Each row is where one point has got to under a steady rotation. How many steps took it there?
The counts run from 0 to 592.
[ 14, -12,  -7, -18,  14,  12, -10,  23, -31,  31,   4, -32,  -2,  23,  -4,
   4, -12,  16,  -8,  33, -12,  -6, -19,  17,   6,   0,  39,  18,  33,  10,
  -3, -27,  -2, -12,   5,  11, -21,  28, -17,   0, -22,  -1,  -6,   5,  56,
   5, -12, -22,  13,  12,  -1, -53,  41,  15, -21, -13,  13,   5, -16,   8,
  13,   7,  10, -29, -28,  17,   0,  -3,  19,  16, -16, -13,  12]	435
[  3, -46, -15,   6,  16,  -5,  -6,  27, -32,  25,  24, -27, -13,  27, -13,
   0,   3,   7,  -4,  30,  -5, -11, -18,  32,  -8,  -2,  53,  16,  35,  -7,
  -7, -24,   2,  -2, -27,  19,   5,  12, -21,   2, -29, -12,   3,  -9,  24,
  12, -10,  -5,  -3, -11,  23, -50,  14,  30, -18,  -4,   7, -10, -15,  13,
  14,  -9,  -7, -18, -28, -12, -20,  28,   8,  27,  -1,  -2,   3]	556
[ 14,  -9, -17, -10,  38,  20, -20,  36, -39,  11,  25, -35,  -6,  -4,  -3,
 -13,  -3,  12,  -6,  21,   7,   4, -21,  28,  -8,   2,  39,  14,  41,  21,
 -23, -20,  11,   6,  11,  13, -10,  30,  -2, -19, -12,  13,  -2,  -4,  36,
  30, -16, -15,   6,   8,  16, -40,  20,  26, -10, -28,  -7, -13, -15,  13,
  39,  -4,   0, -26,  -9,  -3, -12,   0,  -4,  33,   2, -17,  -4]	119
[ 10, -21,  -1, -12,  23,  24,   3,  12, -32,  14,   7, -29, -16,  22, -11,
   8,  -2,  23,  -2,  20,  -6,  10, -18,  33,  -7, -11,  41,  28,  30,   6,
   3, -22, -16,  -7,   1,   9, -17,  31,  -7,  14, -35,  -4,  -9,   3,  47,
  16, -19, -12,  -6,   2,  17, -53,   9,  24, -18, -28,   6,  -6,  -3,  18,
  38, -15,  -2, -25,  -6,  -9, -20,   7,   0,  25,   6, -20,  -6]	474
[ 14, -23, -19,   0,  26,  19, -23,  21, -32,  17,  20, -44,   1,   1,  -8,
   0,   6,  22,   4,  22,   8, -11, -35,  21,  -3,  -6,  44,  17,  28,  16,
 -14, -13, -18, -12,  -7,  14,  -5,  23,  -6,  -3, -23,   2,   7,   8,  37,
  26, -23, -19,  -2,   1,  21, -62,  13,  15,  -8, -19,   6,  -6,   3,  22,
  29,  -7,  -4, -19, -15,  -1, -24,   8, -10,  32,  -7,  -9,   0]	517
[  8, -10, -20, -17,  24,  41,   3,  28, -21,   3,  13, -27, -18,  14,  -6,
   3,   0,  34, -19,  24,   4,  -2,  -6,  34, -13,   5,  33,   8,  33,  16,
  -7, -30,  -3,  -3,  15,   3, -12,  22,  -5,  -6, -24,  12,  -2,   6,  38,
  27, -20, -10,  -1,   8,   8, -53,  10,  31,  -5, -35,  -9, -16, -13,   7,
  38,  -5,   6, -38, -12,  11, -15,  12,   2,  24,   2, -26, -16]	582
[ 13, -21,  -7,  -8,  22,  19, -14,  31, -14,  21,  29, -25,  -5,   7,  -7,
  -9,  -1,   3,  -8,  29,  -6,   8, -17,  36,  17,  10,  45,  14,  13,  16,
   9,  -8,   6,  -7,   2,   5,  10,  20, -24,  -2, -48,  13,  -2,   0,  31,
  21,  12,   2,  15,   6,  -1, -47,  12,  14, -38, -32,  13, -17,  -9,  21,
  37, -10, -18, -33, -16,   6, -23,  -1,   8,  27, -16,   6,   3]	349
[ 18, -18, -17,   5,  26,  22, -11,  30, -37,   8,  33, -29,  -5,   9,   6,
 -14,   4,  23, -14,  30,  -1,   2, -20,  16,   5,  11,  35,   8,  42,   2,
 -14, -24,  -3,  -6,   5,   3, -12,  32, -15, -10, -22,   2,   1,   6,  33,
  44,  -9, -14,   6,  13,   8, -46,  14,  38, -16, -13,  -6,  -5, -17,   4,
  48,  -5,   9, -26, -15,  16, -11,  11,  -9,  17,  -5,  -8,  -6]	407
[  7, -12, -10, -29,  12,  13,   4,  22, -36,  20,   0, -35, -16,  29,  -6,
  16,   3,  36,  -1,  31,  -3, -21, -26,  28,  -5,   6,  38,  12,  22,   7,
  18, -35,  -4, -16,   0, -12, -19,  19, -18,   0, -20,  -7,   9,  15,  37,
   4, -13, -10,  -2,  -9,  -5, -68,   9,  33,  -3, -10,  -2, -22, -13,   6,
  25,   5,  -2, -34, -21,  11,  -2,  16,  18,  16,  -1,  11,  -6]	323
[ 22, -11, -26, -14,  29,  -6, -11,  34, -36,  23,  35, -27,  -3,   7,   4,
 -11,   2,  -4,  -7,  24,  -5,   1, -19,  39,   4,  13,  37,   7,  31,   7,
   5, -26,  27,  -8,   2,   2,   8,  17, -15, -29, -24,  11,  25, -11,  26,
  17,  -6,   0,  13,  -9,   2, -44,  11,  22,  -9, -22,  -6, -23, -32,   9,
  22,  -9,   1, -20, -20,  -8, -18,  11,  14,  32, -11,  22,   6]	57
[  3, -34,  -8,  -7,  30,  17, -14,  23, -32,  24,  14, -42,  -4,   2,  -4,
   0, -12,  16,  -1,  18,   4,  -1, -24,  22,  -6,  -4,  40,  31,  26,  20,
 -13, -11, -13, -18,  -5,  15,  -9,  25,   1,  -7, -20,   7,  -2,  -5,  42,
  20, -32, -19,  -8,  -9,  17, -54,  18,  23,  -9, -25,  13, -14,  -3,  26,
  22, -14,  -6, -19,  -5, -11, -21,   1,   2,  31,  -6,  -6,  -6]	11
[ 10, -27, -10, -19,  30,   6, -11,  20, -42,  19,   1, -28, -14,  25,  -7,
   3,  -3,  19,  -5,  20,  -5, -13, -23,  26, -20,  -5,  32,  16,  30,  10,
 -17, -32,   1, -20,  -8,  11, -16,  22,  -2,  -2, -12,  -1,   4,  -9,  49,
   8, -31, -28,  -8, -19,  10, -50,  25,  37,  -3,  -1,  13, -10,  -5,   6,
   6,  -1,   7, -25, -18,  -4, -15,  12,  19,  27,   1,  -5,  -9]	548
[  0,  -6, -22, -19,   6,  11, -11,  38, -34,  20,  22, -23, -16,  25,  -2,
   7,   5,  20,  -2,  42,  -6,   3,  -6,  28,  -2,   6,  24,  14,  19,  13,
  19, -33,   2, -12,   0,  -8, -18,  20, -26, -12, -42, -11,   8,   2,  46,
  10,   6,   4,   4,  11,   6, -39,  20,  22, -27, -22,  -3, -20, -25,  -3,
  29,  -6,  -2, -39, -35,  18,   0,  13,  11,  -1,  -7,   1,   1]	428
[ 24,  -2, -15, -26,  17,  -2, -10,  20, -32,  14,  17, -25,  -2,  29,  -3,
  -3,  20,   6,   6,  20, -10,  -1, -39,  35,  -1,   3,  22,  11,  18,   9,
  15, -26,   7, -18, -11, -16,  -5,  19, -11,  -5, -38,  -8,  12,  -8,  46,
  11, -14,  -8,   8,  -2,   2, -55,  17,  21, -14, -25,  15, -21,  -7,   6,
  22, -14,  -4, -28,  -7,   3, -18,   7,  14,  27, -15,  24,  24]	64
[ 11, -23, -22,   9,   9,  18,  -4,  27, -23,  33,  16, -29,  -7,  19,  -8,
  -4,  -7,   6, -20,  27,  -5,   9,  -8,  25,  15,  12,  28,  12,  43,  10,
  -1, -28,   0, -15,  -1,  -1,  -2,  32, -18,  -3, -29,   4,   4,   1,  49,
  37, -31, -14,   7,  -2,  14, -41,   6,  34, -11, -20, -19, -13, -19,   9,
  30,  -3, -10, -20,  -8,  11, -16,  15,  10,  26,  -3, -10,   1]	7
[  5, -13,  -1, -19,  27,   7, -16,  17, -45,   9,  12, -31,  -8,  18,  -3,
   3,   1,  26,  -1,  36, -12,  -3, -25,  16, -21,  -4,  24,  25,  27,  14,
  -8, -33,  -3, -17,   1,   4, -28,  17, -16,  -4, -23,  -9,  -5,  -3,  52,
   8, -20, -18,   1,   4,  16, -49,  25,  24, -11,  -6,  16,  -4, -15,  -9,
  24,   2,  22, -26, -32,  15, -12,   4,  12,   8,   1, -13,  -7]	147
[ -1, -21, -29,   7,  20,  14, -20,  47, -25,  18,  36, -19, -11,  18,  -4,
 -24,   2,   7,  -9,  26,   2,   2,  -9,  20,   1,   9,  37,  17,  35,   4,
 -14, -15,   6,  -4,   3,  23,  -5,  28,  -9, -19, -28,   4,  -6,  -5,  34,
  30,  -3,  -8,  14,   6,   5, -34,  35,  24, -24, -32,  -4, -21, -14,  11,
  24, -13,  -8, -33, -17,  11,  -2,   1,  -3,  20, -15,  -4,   5]	305
[ 20,  -8, -13, -26,  29,  29,  -7,  18, -41,  12,  11, -28,  -2,   7,   1,
   6,  -2,  29,   1,  17,  -1,   5, -18,  37,  -6,  -5,  32,   8,  32,  30,
  -3, -33,  -1,  -7,  17,  -3, -16,  15,  -9, -14, -21,   5,  14,  -7,  44,
  18, -18, -16,  -3,  -1,  15, -44,  -1,  26,  -9, -23,  -8, -14, -11,   3,
  36,  -5,  13, -30, -17,  -5, -16,  13,  13,  26,   7, -11, -13]	293
[ -2, -36,  -3, -17,  23,  19,  -6,  40, -21,  13,  26, -25, -22,  15,  -6,
  -5,   4,  23,  -5,  29,  -5,   8, -14,  30,  -1,   5,  41,  21,   7,  11,
  14,  -6,   2, -17, -10,   4,  -3,  11, -19,   4, -48,   8,  -6,   2,  30,
  12,   6,   4,  -8,  -5,  -2, -48,  15,  25, -36, -29,  13, -25,  -3,  15,
  34, -19, -22, -34, -24,   4, -14,   3,   3,  11, -12,  12, -10]	133
[  6, -39,   6,  -7,  21,  15,  -9,  39, -31,  10,  29, -20,  -8,   8,  -3,
  -7, -13,  24, -12,  27,  -4,   7, -13,  28,   2,   2,  41,  20,  35,  15,
 -24, -14,  -2,  -5,  -2,  16, -16,  16, -25,  -3, -25,   5,  -7, -12,  46,
  11,  -8,  -9, -14,  -6,  22, -35,  21,  29, -30,  -8,  17,   2,  -3,   5,
  29, -14,   6, -30, -31,  -9,  -4,  12,   7,  17,  -5, -14, -14]	82
[ 23,   0,  -9, -32,  30,   9,  -5,  13, -45,   3,  11, -28, -18,  15,  -3,
   5,  14,  25,  -2,  28,   1,   3, -42,  34, -19,  -2,  19,  22,  15,  10,
   5, -32,   8, -17,   2, -12, -25,  19,  -2,  -7, -24,  -2,   3,  -2,  44,
  15, -23,  -8,   1,   8,  10, -52,  19,  20,  -5, -29,  13, -15,  -7,  -4,
  39, -10,  12, -29,  -9,   8, -15,   4,  13,  20,   3,   7,   8]	467
[  3, -36,  -7, -15,  25, -13,  -8,  36, -38,  10,  27, -18, -21,  30, -12,
 -10,   9,   2,   8,  22,  -6,   8, -19,  38, -16,  -7,  41,  26,  23,   3,
   0, -19,  11,  -6, -19,  13,  -1,  14, -13,  -8, -35,  -9,   9, -18,  33,
   4,  -4,  -1,  -8, -12,  22, -39,  20,  27, -24, -25,  12, -20,  -2,  15,
  16, -27, -12, -24, -12, -21, -15,  17,   7,  26,  -1,  13,  12]	20
[ 12, -16, -15,  -4,  14,  16, -11,  38, -14,  20,  34, -17,  -5,  13,  -5,
  -9,   5,  -3, -13,  28, -10,   7, -11,  39,  17,  12,  49,   6,  21,  14,
  10, -17,  12,  -7,  -4,   4,  11,  22, -25,  -5, -50,   6,   0,   2,  27,
  21,   9,   2,  17,   5,  -3, -42,  11,  21, -37, -32,   5, -15, -14,  17,
  34,  -8, -20, -28, -16,   6, -21,   4,   8,  30, -18,   9,   8]	348
[ -1, -38,  -5, -11,  25,  12, -12,  48, -36,  23,  14, -23, -10,  10,  -9,
  -3, -14,  13,   2,   8,   2,  10,  -8,  34,   0,   0,  48,  21,  35,  19,
 -10, -18,   7,   5,   3,  11,  -1,  23, -14, -12, -20,  11,   6, -14,  38,
  14,  -6, -10, -12, -21,  15, -37,  13,  35, -16, -16,  -4, -16,  -7,  14,
  24,  -6, -16, -30, -10, -27,  -2,  15,   7,  27,   7,  -4,  -7]	482
[  8, -14,  -8, -30,  28,  10,   2,  40, -36,   4,  26, -14, -26,  15,  -1,
  -4,  14,  22,   1,  26,  -5,  12, -22,  40,  -8,   7,  37,  13,  11,   6,
  14, -28,  19,   8,   5, -10, -12,  16, -15, -12, -34,   1,   5,  -1,  31,
  13,  14,  12,  -4,   4,   4, -38,  10,  31, -25, -34,   0, -26, -11,   0,
  42, -21, -11, -40, -13,  -2,  -4,  13,   8,  15,   3,  13,   3]	532
[  1,  -6,  -9, -24,  19,  24,  -9,  34, -29,  14,   5, -25, -28,  19, -17,
   9,   6,  16,  -2,  20,  -1,  11, -18,  43, -17,  -3,  33,  22,  15,  14,
  15, -27,  -1,  -9,  -2, -10, -12,  25,  -4,   1, -39,   2,  -9,   5,  40,
  18,  -9,  -7,   1,  11,   6, -39,   5,  30, -17, -48,  -5, -23,  -8,   4,
  43,  -7, -20, -37,   1,   8, -13,   0,  10,  20,  11,  -5,   3]	69
[ 17, -14,  -5,  -9,  15,  24,  -4,  25, -29,  15,  21, -14,  -6,  14,  -6,
  -1,  -8,   5, -23,  34, -11,  15, -10,  48,  -1,   8,  31,   9,  35,  16,
  -6, -31,  23,  -5,   4,  -4,  -8,   8, -25,  -7, -32,  14,  -2, -12,  44,
  15, -13,  -6,  12,  10,  10, -33,   8,  33, -21, -17,   8,   4, -22, -11,
  34,   6,  13, -31, -30,   9, -21,  14,  30,  26,  -2, -22,  -3]	399
[  2, -17, -23,  -9,  31,  26, -13,  32, -26,  21,  20, -31,  -2,  20,   2,
  -7, -14,  14,  -7,  24, -10,   8,  11,  16,   1,   3,  38,  11,  39,  20,
  -7, -29,  -6,  -4,  21,  21,  -9,  31, -14, -13, -28,  -1,   8,  -5,  48,
  19,  -3, -25,   9,  -3,   5, -38,  24,  24, -20, -17, -12, -14, -21,  11,
  30,  -8,   3, -31, -22,  -4,  -9,   7,  -1,  17,  -6, -24, -13]	479
[ 18, -20, -33, -10,  23,   4, -15,  22, -18,  22,  29, -29,   3,  14,   1,
  -7,   4,   9, -12,  34,  -3, -17, -14,  29,  14,  18,  42,   3,  21,   9,
  10, -16,   9, -24,  -6,  10,  11,   8, -18, -12, -43,   8,  15,   5,  30,
  14,  -7,   1,   8,  -4, -10, -65,  27,  13, -17, -15,   8, -25, -17,  15,
  13,  -4,  -1, -26, -34,  16, -28,   8,  14,  28, -20,  15,   5]	456
[ 12,  -9, -25, -15,  16,  36,   1,   8, -18,   5,  15, -25,  -9,  30,  -6,
  -4,  12,  26, -16,  32,  -7,  -8,  -9,  25,   2,   1,  25,   1,  29,  13,
  -9, -30, -13, -14,   5,   2, -10,  20, -14,   3, -39,   4,  -3,   0,  51,
  20, -20, -17,   4,  12,   2, -57,  25,  18, -17, -22,   3,  -8,  -5,   3,
  27,  -6,  10, -33, -19,  24, -29,   9,  11,  23, -10, -26,   0]	580
[  9, -37,  -9,  -4,  24,   6, -21,  31, -23,  17,  27, -21,   3,   2,  -6,
 -11,  -9,   9, -13,  31,  -5, -12, -15,  24,   5,   6,  47,   9,  26,  15,
 -17, -13,   7, -19, -12,  25,   5,  13, -24, -11, -29,  10,   9,  -9,  29,
   8,  -5, -10,   0, -13,   9, -52,  33,  16, -21,   5,  19, -10, -10,  17,
  11,   3,   3, -27, -41,   2, -20,   6,   6,  27, -18,   2,  -5]	269
[  0, -30,  10, -13,  21,  22, -19,  35, -40,  14,   5, -18, -12,   5, -10,
   4,  -2,  20, -13,  23,  -6,   6, -21,  42, -18,   5,  31,  21,  25,  20,
 -20, -27,   6, -12,  -5,  -9, -17,  16, -14,   5, -29,  11, -20,  -6,  37,
  16, -11, -26,   5,   2,  13, -37,   6,  42, -21,  -6,  11,  -3, -17,  -8,
  28,  19,   4, -41, -25,  12,  -9,   2,  21,  24,   6, -11, -12]	39
[  5, -14, -21,  -8,  34,   2, -17,  26, -33,  18,  33, -38,  -6,   2,   1,
  -1,   6,  25,   6,  35,   0, -20, -16,  19,  -8,  -1,  57,  15,  20,  13,
   1, -17,   2,  -4,  -3,  21,  -5,  14, -18,  -9, -20,  -9,  15,  13,  13,
  12,   5,   5,   8,   5,  13, -69,  22,  12, -12, -14,   1, -12, -23,  21,
  29,   4,  -3, -26, -38,   0, -14,   8,  -7,  15,  -8,   8,  -7]	560
[  8,  -7, -18, -23,  17,   0,   3,  37, -35,  28,  20, -30, -21,  16,  -7,
   6,  -7,   4,  -5,  27,  -1,  14, -20,  45,  -3,  13,  45,  23,  17,  10,
  26, -23,  17,  -2,   5,  -7,  -4,  25, -11, -15, -28,   8,   7,   1,  36,
  12,  -9,  17,   6,  -5,   1, -40,  19,  17, -14, -43,  -7, -28, -20,  10,
  25, -13, -14, -23,  -7,  -7,  -3,   3,  20,  26,  -1,  18,  10]	244
[  8, -31, -19,  -4,  13,  24,  10,  30, -23,  26,  16, -26, -14,  21,  -7,
  -3, -12,   6, -24,  23,  -1,  11,  -1,  37,   7,   6,  41,  11,  45,   3,
  -5, -25,   8,  -2,   3,   9,  -2,  24, -13,  -9, -19,  16,  -3, -11,  45,
  23, -28,  -8,  -7, -14,  12, -40,  18,  33, -15, -23,  -5, -12, -13,   8,
  19, -11,  -5, -19,  -8,  -8, -20,  20,  20,  37,  -1, -17,  -3]	585
[  6, -16,  -8,  -3,  21,  26,  -2,  22, -29,  14,  18, -29, -20,  27,  -9,
   0,  -1,  11, -11,  32, -21,  21, -11,  30,  -5,  -2,  30,  26,  30,  11,
   3, -24,  -9,  -7,  -4,   1, -18,  28, -17,   9, -44,  -4, -17,  -3,  51,
  29, -15, -13,   5,  18,  17, -33,   5,  27, -34, -32,   5,  -5, -18,   8,
  39, -11,  -4, -25, -15,  11, -19,   8,   4,  18,   3, -28,   0]	472
[ 22, -19,   7, -17,  29,   5, -25,  31, -36,  15,  27, -29,  -7,  -2,  -2,
  -1,   6,   4,   5,  26,  -5,  17, -46,  39,  -5,   4,  36,  24,   4,  19,
   6, -11,  12, -18,  -8, -14,  -6,  18, -15,  -5, -37,   5,   6,  -7,  34,
  16,   0,   1,   3,  -1,  12, -39,   5,  23, -26, -26,  22, -14,  -5,   6,
  41, -13, -10, -26, -16,  -5, -20,  -4,   4,  24,  -7,  20,   6]	61
